50 stands for zero in the data rows.
Here is a table of points, one per row:
53,41,54,48,54,69,45,50,72,52,47,41,66,48,44,53,43,61,37,46,75,54,43,53,53,34,59,54,43,47,54,49,47,46,45,51,48,43,43,50,39,80,35,57,56
35,72,50,72,79,57,49,35,51,39,43,49,58,59,42,55,31,70,71,48,37,54,46,48,47,44,48,49,38,52,39,40,59,40,51,53,48,41,53,42,66,61,44,49,47
45,43,40,48,49,51,36,49,40,40,35,58,52,41,48,56,56,54,53,49,51,57,45,45,57,51,45,85,68,83,29,30,46,44,48,48,55,32,43,38,46,38,77,66,91
45,43,56,49,55,40,40,40,53,62,73,63,64,57,45,55,47,49,30,49,38,58,99,52,41,51,48,48,57,44,45,52,65,79,55,61,56,37,50,44,40,54,48,44,41
46,52,47,48,41,46,46,50,50,55,57,72,77,72,58,46,51,47,44,44,39,52,43,49,44,51,54,89,56,41,75,93,68,38,54,36,46,46,43,43,45,52,38,44,64
51,43,43,55,49,34,54,40,61,59,49,45,38,51,53,46,60,49,45,61,64,51,44,54,43,44,53,47,59,45,46,52,44,52,55,26,51,45,47,46,63,59,52,52,39
41,47,50,49,42,55,70,52,45,55,38,56,37,55,53,45,46,52,33,43,74,43,45,52,42,37,56,38,53,49,55,57,45,38,58,63,42,52,41,54,39,83,61,42,57
59,42,49,45,51,65,56,67,62,38,72,40,57,39,53,47,51,53,64,68,43,59,47,48,52,43,51,41,58,51,51,44,52,41,56,44,43,47,45,44,40,84,51,50,49
35,56,40,51,55,39,43,50,67,61,56,32,50,54,51,40,50,34,53,54,63,38,46,44,51,51,36,47,42,48,37,55,44,53,37,37,52,42,29,56,55,60,41,43,61
43,59,41,45,52,63,60,49,69,42,47,61,37,58,51,50,36,58,50,71,40,61,45,51,46,46,42,48,46,48,51,43,55,45,46,43,46,44,40,50,34,82,62,38,51
44,51,41,48,47,48,45,64,69,44,41,49,64,47,47,42,54,38,49,41,42,43,51,48,43,77,69,47,46,55,59,46,58,42,65,56,46,48,62,77,66,48,53,48,59
44,55,42,49,40,54,55,53,64,51,49,45,46,44,42,63,33,51,55,38,45,50,48,86,74,54,56,42,62,44,52,62,31,83,61,60,69,52,48,40,49,50,49,35,64
57,48,41,49,53,57,55,44,61,64,40,41,48,63,48,45,59,50,46,39,45,41,48,50,44,47,44,65,70,99,38,48,51,83,69,79,46,51,50,48,47,53,51,50,47
65,61,46,72,69,56,45,56,38,49,52,46,46,40,47,43,55,55,42,50,46,46,55,99,69,48,45,57,50,41,30,46,54,34,65,41,46,55,53,48,40,41,48,50,31
46,53,45,51,49,48,34,49,53,61,65,84,44,53,41,49,49,42,55,31,81,51,52,47,44,49,55,47,43,48,47,59,67,73,65,62,54,45,50,35,52,44,51,48,50
50,57,53,62,91,58,43,48,42,47,43,44,48,41,52,42,54,48,41,45,83,61,49,44,50,37,52,45,52,48,56,42,44,47,56,40,40,67,60,56,37,35,49,42,63
31,57,52,46,43,50,38,44,33,87,61,42,45,38,51,38,53,36,39,40,38,53,41,60,56,76,63,40,45,50,37,38,56,40,38,58,51,50,59,46,35,46,35,39,55
41,45,52,48,52,42,57,71,61,49,49,58,44,35,56,48,54,48,53,40,77,41,50,41,62,50,39,49,45,50,48,51,47,45,35,57,51,45,45,44,45,81,47,59,43
38,45,57,43,48,52,52,53,69,47,44,44,48,54,46,47,76,66,49,37,37,50,43,46,42,42,36,44,38,45,47,46,45,44,44,45,46,48,59,57,40,35,54,40,48
48,50,37,51,44,65,42,35,54,57,61,45,53,38,50,43,61,53,59,72,48,51,47,54,39,42,61,44,57,50,58,47,53,51,47,44,49,50,46,67,71,44,53,52,49
57,52,43,39,73,55,84,47,52,49,47,56,51,44,50,57,60,60,47,50,47,51,50,62,62,75,59,44,52,42,83,67,41,32,38,65,40,27,41,24,51,32,52,40,49
48,41,47,51,43,68,48,56,66,49,33,62,46,42,50,53,51,53,53,35,35,40,44,45,37,35,41,38,55,37,49,45,51,42,45,43,52,48,64,52,45,35,49,48,45
50,48,51,46,40,60,71,57,45,46,44,46,54,69,40,44,62,57,76,64,46,45,55,48,44,59,44,42,63,51,49,41,50,51,44,39,44,44,63,37,37,84,40,51,53
65,37,57,41,52,52,41,50,43,70,49,51,47,56,45,39,49,43,81,51,40,49,47,47,49,32,59,40,66,44,48,53,52,36,51,64,57,44,52,76,60,43,51,47,54
56,35,65,50,40,51,53,48,57,55,46,46,48,41,41,47,54,49,43,44,44,58,42,50,63,81,63,49,32,54,58,39,45,64,75,47,90,58,30,48,43,50,51,44,49
52,45,49,49,88,49,69,67,33,47,47,45,47,50,49,48,60,59,61,37,38,47,39,43,49,42,30,42,50,41,52,53,55,82,64,57,52,50,28,55,40,44,46,58,46
44,45,62,39,75,75,77,52,40,40,67,51,49,45,58,54,42,39,47,39,40,34,55,42,43,65,66,60,51,55,40,45,47,50,44,45,47,42,39,59,72,64,56,44,51
46,51,48,44,49,37,46,53,45,69,53,70,43,42,47,50,51,74,66,46,43,48,51,47,48,46,51,49,43,53,48,58,39,48,62,38,47,50,53,79,48,44,55,46,48
56,38,49,52,45,40,48,52,52,60,39,58,55,34,49,50,50,44,53,70,54,45,48,48,52,42,49,50,43,50,46,54,44,48,37,58,46,47,37,57,68,50,45,47,49
45,47,41,43,53,59,58,58,62,53,39,49,35,54,46,57,51,42,50,49,42,77,99,42,53,36,51,42,47,49,52,48,48,37,37,55,48,73,39,46,46,39,50,48,42
53,40,48,45,43,36,32,34,43,36,36,32,42,50,41,58,55,60,48,36,38,44,39,42,44,38,58,46,47,28,44,60,86,72,46,61,64,44,50,40,39,42,64,32,45
34,40,42,53,39,38,39,46,34,19,60,38,51,37,44,49,59,64,54,38,35,52,43,37,59,37,55,45,45,43,46,50,35,45,61,62,35,45,55,43,66,62,48,38,45
44,51,53,47,53,50,51,47,47,70,74,70,52,55,50,29,54,62,50,60,38,59,37,40,53,42,47,40,50,46,43,52,47,41,39,49,55,41,58,28,46,49,84,91,71
49,45,61,42,38,55,64,46,59,50,44,52,48,39,50,53,31,46,45,43,42,47,44,55,68,69,65,32,60,47,42,44,54,45,60,35,30,73,51,33,52,39,48,42,49
47,48,52,46,43,52,36,45,47,36,48,54,54,60,99,46,46,73,62,56,41,47,43,52,29,52,50,45,56,43,51,47,40,67,66,65,79,50,48,38,48,46,38,58,45
63,42,50,43,48,35,42,63,50,47,73,72,74,67,38,45,50,71,54,41,36,43,42,48,35,48,42,37,39,53,49,38,48,45,41,42,47,78,39,33,57,43,51,38,52
49,50,55,45,52,49,88,51,54,35,45,45,48,51,53,49,45,40,66,78,54,49,41,49,51,36,51,50,31,45,41,58,85,71,61,51,46,42,45,42,44,31,49,54,49
60,90,62,20,35,54,38,52,39,28,47,42,50,45,43,34,48,62,48,43,88,42,48,56,47,50,49,56,50,43,57,46,54,54,38,54,51,49,51,66,73,42,52,52,46
50,44,35,59,42,48,46,51,37,54,82,64,59,60,36,69,43,40,57,35,81,63,52,50,40,49,50,45,54,50,55,36,45,37,46,49,61,51,52,56,38,38,55,47,40
71,85,77,75,38,49,48,59,50,54,54,43,49,50,53,41,42,55,48,49,44,38,49,42,63,35,55,63,61,95,67,47,51,51,40,40,43,33,44,38,34,39,55,37,36
50,41,47,57,48,78,70,70,50,49,45,45,49,42,53,49,61,55,46,41,70,76,70,44,44,51,43,49,31,54,53,66,68,79,56,55,48,48,57,39,52,41,49,57,50
41,40,50,44,39,41,44,51,38,39,44,34,48,44,46,49,43,48,44,50,42,41,99,69,49,35,52,46,45,41,47,48,39,41,55,41,41,36,36,40,42,34,56,82,87
58,54,50,76,67,63,44,55,40,51,48,41,40,55,49,38,47,41,55,42,42,41,49,37,49,72,65,63,49,30,78,62,45,43,44,43,47,28,38,33,37,36,45,43,42
54,68,65,89,49,39,55,44,47,42,47,60,50,43,50,75,76,42,40,40,36,46,43,45,47,39,50,41,54,46,51,37,57,48,49,55,47,46,40,59,69,59,29,52,57
49,40,57,47,50,39,62,54,65,41,54,45,47,53,51,45,42,42,35,46,40,54,44,44,53,48,42,92,72,41,60,31,47,54,50,61,42,43,72,74,54,45,54,47,52
75,92,77,56,48,41,45,53,59,59,52,43,52,47,60,92,64,34,49,42,39,43,41,49,35,49,47,43,41,43,52,54,46,44,57,53,44,51,54,42,34,62,80,86,63
50,40,56,49,50,51,38,52,45,71,34,53,59,46,46,52,48,57,50,67,51,43,52,47,47,48,55,47,57,48,49,48,45,59,39,36,44,49,53,53,63,54,59,47,37
48,47,50,48,38,49,56,39,33,69,67,47,44,48,52,53,37,66,60,51,40,53,45,44,53,37,52,52,24,55,59,52,44,51,52,47,47,51,69,78,46,47,47,48,57
64,72,65,77,57,43,46,35,49,37,43,49,50,42,40,43,47,59,63,83,50,42,49,45,39,59,49,46,49,46,44,60,35,54,34,65,62,90,50,43,33,41,44,40,62
48,38,50,38,52,37,36,43,43,36,43,48,41,49,41,46,38,31,41,46,36,61,37,59,30,38,41,48,54,98,78,51,39,48,45,44,43,39,46,34,46,39,29,52,44
35,54,49,52,40,40,50,59,37,71,57,40,50,55,46,59,44,67,55,66,47,65,43,58,44,55,39,54,60,43,49,50,43,51,47,54,37,48,41,56,71,50,46,52,44
45,34,52,50,48,41,26,56,28,25,39,55,38,42,43,53,50,48,55,73,56,46,51,50,42,58,51,55,45,44,47,46,49,48,46,51,47,49,56,47,29,83,49,42,45
49,47,33,52,40,62,59,47,60,53,43,41,59,42,52,58,48,62,41,36,36,33,49,34,51,50,23,32,52,45,44,52,47,42,47,44,45,54,60,58,40,38,42,50,50
58,37,57,46,45,58,41,47,47,65,45,44,60,51,44,53,35,54,52,71,44,56,44,47,56,53,31,52,40,49,45,59,45,39,49,64,49,43,51,68,62,44,51,53,41
62,73,70,90,36,51,49,54,50,37,47,50,41,55,50,29,40,46,43,40,59,76,75,41,46,54,41,44,55,47,43,58,49,48,53,49,54,45,55,68,75,50,51,48,54
56,50,38,49,39,49,64,55,64,41,48,58,45,40,51,44,52,38,54,45,43,45,52,91,66,56,44,47,44,49,52,46,57,52,34,46,53,40,64,74,48,43,48,50,51
58,51,35,44,56,60,62,66,54,47,61,48,35,47,51,41,37,39,33,43,37,43,44,45,31,42,60,77,49,52,39,48,46,42,43,58,64,81,46,39,54,46,49,52,46
45,38,71,40,50,50,53,50,67,50,53,33,32,60,44,61,54,55,54,47,88,54,46,51,48,50,46,46,56,45,48,45,53,32,48,50,51,65,49,40,45,27,40,51,53
35,45,46,45,45,43,36,42,43,38,51,39,44,34,52,55,51,49,50,46,46,47,49,47,53,52,38,56,71,91,61,99,82,32,48,44,52,58,46,48,44,49,52,52,38
52,47,43,46,54,40,42,44,53,63,59,56,33,45,56,59,48,74,58,62,46,44,56,37,59,48,56,49,52,51,65,40,55,56,40,41,55,48,62,72,62,44,36,60,53
56,45,40,50,50,50,39,48,57,62,52,39,33,60,53,50,56,53,45,74,55,33,57,46,47,57,40,54,39,51,57,43,55,40,63,53,42,50,56,52,70,51,60,37,56
81,78,50,23,51,32,49,30,41,48,38,49,52,39,49,33,41,47,51,34,54,75,79,41,50,54,43,49,49,44,43,46,47,43,60,43,51,43,53,46,49,75,40,44,44
31,51,56,48,47,50,48,51,59,57,39,54,49,40,49,52,44,39,54,41,41,53,46,44,40,60,59,84,51,42,39,45,35,56,48,43,34,61,53,49,40,42,50,53,30
63,69,48,30,42,63,35,46,34,39,46,47,43,57,42,89,81,31,32,46,34,57,39,40,54,43,43,45,44,43,45,53,41,54,46,40,53,44,50,56,66,57,45,43,46
58,41,43,49,52,47,43,44,64,56,52,45,42,50,48,48,48,36,62,54,65,44,45,43,57,45,49,50,41,49,41,60,35,44,56,45,50,40,63,35,64,60,46,48,48
35,62,39,46,53,44,63,73,52,43,39,43,59,49,39,49,41,41,45,79,55,46,44,36,54,43,49,38,52,47,61,43,42,56,74,57,89,59,51,41,46,36,54,54,43
51,46,45,49,49,56,75,45,45,54,49,48,51,44,44,55,56,50,51,42,45,45,50,40,50,51,50,89,64,57,42,44,48,44,50,43,71,85,49,43,49,50,39,55,53
49,43,63,55,88,54,60,62,37,40,46,51,52,59,48,56,39,45,38,47,44,49,48,71,62,65,59,39,51,58,49,63,54,54,41,41,57,49,77,74,73,55,55,51,59
37,48,59,47,50,52,39,34,48,49,60,59,68,70,68,40,66,35,55,45,38,46,74,82,84,36,41,53,43,49,65,41,45,52,47,57,66,81,49,39,52,58,58,45,38
55,36,42,59,46,40,62,45,44,66,40,39,57,47,51,53,45,48,38,42,75,42,45,53,43,42,51,47,48,47,51,42,53,44,39,48,58,42,54,37,55,74,49,48,47
51,41,39,53,49,41,47,46,41,42,49,46,77,60,99,55,46,34,52,43,76,71,51,40,46,48,44,43,48,50,50,44,45,51,38,44,40,58,54,55,45,37,63,37,53
58,49,42,47,43,41,36,61,45,45,46,63,54,86,83,55,47,53,42,50,43,48,47,59,76,67,73,46,43,53,32,44,55,41,48,49,40,55,44,52,44,45,35,48,48
52,38,37,57,42,46,33,33,45,37,41,40,42,56,38,39,40,47,47,37,45,52,39,57,65,78,61,44,48,41,60,46,53,58,42,49,37,58,37,46,46,60,77,99,58
38,48,55,49,43,49,47,49,44,66,38,52,50,40,54,48,53,44,57,63,58,49,47,57,37,54,43,51,48,46,56,39,55,44,56,49,42,48,45,49,66,56,52,48,42
54,54,48,44,46,53,36,50,43,62,71,66,58,44,44,49,47,42,44,73,60,46,40,43,57,49,48,46,57,41,48,56,70,80,64,61,36,52,52,38,40,42,37,49,58
49,50,43,45,51,45,66,56,66,39,53,42,58,53,45,44,65,48,45,52,44,60,47,54,45,68,85,49,50,55,34,54,43,47,43,54,46,43,60,68,44,40,48,56,38
45,45,52,49,46,54,55,27,42,34,65,77,66,75,49,50,50,42,36,59,77,32,47,42,51,51,41,42,52,51,40,51,35,42,56,49,48,41,52,68,41,34,48,57,37
Along one direction, these points spread out more than along any other. How far along it is each point below, from 0 to 99? The average is 50, and the first point in the table lies past the average. One standard deviation of the points above along it is 16.
50,57,53,62,91,58,43,48,42,47,43,44,48,41,52,42,54,48,41,45,83,61,49,44,50,37,52,45,52,48,56,42,44,47,56,40,40,67,60,56,37,35,49,42,63 54
45,45,52,49,46,54,55,27,42,34,65,77,66,75,49,50,50,42,36,59,77,32,47,42,51,51,41,42,52,51,40,51,35,42,56,49,48,41,52,68,41,34,48,57,37 68
57,52,43,39,73,55,84,47,52,49,47,56,51,44,50,57,60,60,47,50,47,51,50,62,62,75,59,44,52,42,83,67,41,32,38,65,40,27,41,24,51,32,52,40,49 26
50,41,47,57,48,78,70,70,50,49,45,45,49,42,53,49,61,55,46,41,70,76,70,44,44,51,43,49,31,54,53,66,68,79,56,55,48,48,57,39,52,41,49,57,50 29
41,47,50,49,42,55,70,52,45,55,38,56,37,55,53,45,46,52,33,43,74,43,45,52,42,37,56,38,53,49,55,57,45,38,58,63,42,52,41,54,39,83,61,42,57 62
65,61,46,72,69,56,45,56,38,49,52,46,46,40,47,43,55,55,42,50,46,46,55,99,69,48,45,57,50,41,30,46,54,34,65,41,46,55,53,48,40,41,48,50,31 37
51,43,43,55,49,34,54,40,61,59,49,45,38,51,53,46,60,49,45,61,64,51,44,54,43,44,53,47,59,45,46,52,44,52,55,26,51,45,47,46,63,59,52,52,39 67
57,48,41,49,53,57,55,44,61,64,40,41,48,63,48,45,59,50,46,39,45,41,48,50,44,47,44,65,70,99,38,48,51,83,69,79,46,51,50,48,47,53,51,50,47 16
35,45,46,45,45,43,36,42,43,38,51,39,44,34,52,55,51,49,50,46,46,47,49,47,53,52,38,56,71,91,61,99,82,32,48,44,52,58,46,48,44,49,52,52,38 28
46,53,45,51,49,48,34,49,53,61,65,84,44,53,41,49,49,42,55,31,81,51,52,47,44,49,55,47,43,48,47,59,67,73,65,62,54,45,50,35,52,44,51,48,50 43
37,48,59,47,50,52,39,34,48,49,60,59,68,70,68,40,66,35,55,45,38,46,74,82,84,36,41,53,43,49,65,41,45,52,47,57,66,81,49,39,52,58,58,45,38 34
47,48,52,46,43,52,36,45,47,36,48,54,54,60,99,46,46,73,62,56,41,47,43,52,29,52,50,45,56,43,51,47,40,67,66,65,79,50,48,38,48,46,38,58,45 40
64,72,65,77,57,43,46,35,49,37,43,49,50,42,40,43,47,59,63,83,50,42,49,45,39,59,49,46,49,46,44,60,35,54,34,65,62,90,50,43,33,41,44,40,62 43
51,46,45,49,49,56,75,45,45,54,49,48,51,44,44,55,56,50,51,42,45,45,50,40,50,51,50,89,64,57,42,44,48,44,50,43,71,85,49,43,49,50,39,55,53 24
52,38,37,57,42,46,33,33,45,37,41,40,42,56,38,39,40,47,47,37,45,52,39,57,65,78,61,44,48,41,60,46,53,58,42,49,37,58,37,46,46,60,77,99,58 39
58,49,42,47,43,41,36,61,45,45,46,63,54,86,83,55,47,53,42,50,43,48,47,59,76,67,73,46,43,53,32,44,55,41,48,49,40,55,44,52,44,45,35,48,48 45
